x =
array([[141, 133, 128, 128, 133, 129, 104, 129, 128, 134, 119, 133, 136,
        130],
       [142, 136, 131, 120, 126, 121, 124, 143, 122, 123, 144, 134, 126,
        147],
       [117, 126, 130, 129, 124, 124, 149, 129, 128, 122, 137, 130, 122,
        127],
       [121, 124, 125, 126, 124, 130, 148, 128, 126, 122, 138, 119, 126,
        131],
       [127, 134, 134, 129, 125, 119, 122, 133, 129, 129, 129, 144, 122,
        128],
       [146, 140, 134, 123, 130, 119, 101, 140, 125, 133, 130, 145, 128,
        141],
       [128, 123, 122, 130, 133, 137, 125, 121, 129, 132, 119, 117, 137,
        122],
       [149, 140, 134, 122, 131, 119, 100, 142, 123, 134, 131, 145, 129,
        144],
       [150, 139, 130, 120, 128, 121, 117, 143, 122, 123, 144, 134, 131,
        147],
       [118, 122, 122, 129, 126, 135, 149, 121, 129, 122, 131, 112, 129,
        123],
       [135, 125, 122, 122, 131, 136, 132, 128, 124, 125, 133, 112, 138,
        137],
       [132, 132, 130, 122, 124, 122, 134, 139, 123, 122, 143, 132, 123,
        142],
       [133, 125, 122, 122, 129, 134, 136, 130, 124, 123, 136, 113, 136,
        138],
       [117, 122, 123, 130, 129, 137, 145, 121, 129, 131, 119, 115, 129,
        122],
       [150, 137, 129, 123, 133, 127, 100, 136, 125, 134, 123, 135, 138,
        139],
       [131, 123, 122, 125, 131, 137, 134, 125, 126, 126, 129, 112, 138,
        131]])
Rows and columns are counted from 0.
(0, 0) = 141
(10, 2) = 122
(13, 1) = 122
(12, 9) = 123
(14, 9) = 134
(15, 2) = 122
(1, 12) = 126
(6, 4) = 133
(8, 8) = 122
(9, 2) = 122
(15, 3) = 125
(14, 7) = 136
(1, 10) = 144
(8, 4) = 128
(15, 9) = 126
(12, 3) = 122
(10, 6) = 132
(4, 10) = 129
(7, 2) = 134
(11, 8) = 123
(12, 6) = 136
(14, 3) = 123
(2, 3) = 129
(3, 11) = 119
(12, 0) = 133
(15, 0) = 131
(11, 2) = 130
(15, 12) = 138
(4, 3) = 129
(7, 6) = 100
(0, 7) = 129
(13, 5) = 137
(13, 3) = 130
(11, 10) = 143
(5, 10) = 130

m = [100 151 148 133]
m[0] -> 100
m[3] -> 133

A =
[[132 125 112 113 111 105 107 136 129 128 105 134 115 113]
 [128 133 136 134 136 140 139 128 129 127 142 129 133 134]]
A[0][0]: 132
A[1][0]: 128
A[1][9]: 127
A[0][11]: 134
A[1][13]: 134
A[1][10]: 142
A[1][7]: 128
A[1][12]: 133
A[0][9]: 128

B =
[[127 145 126 140 134]
 [131 112 150 129 117]
 [122 133 110 126 134]
 [129 134 154 123 138]
 [125 130 130 148 124]
 [131 123 135 120 113]]
Rows and columns are counted from 0.
(0, 0): 127
(2, 4): 134
(5, 1): 123
(3, 1): 134
(1, 2): 150
(5, 2): 135
(2, 3): 126
(2, 1): 133
(4, 3): 148
(5, 0): 131
(4, 0): 125
(3, 4): 138
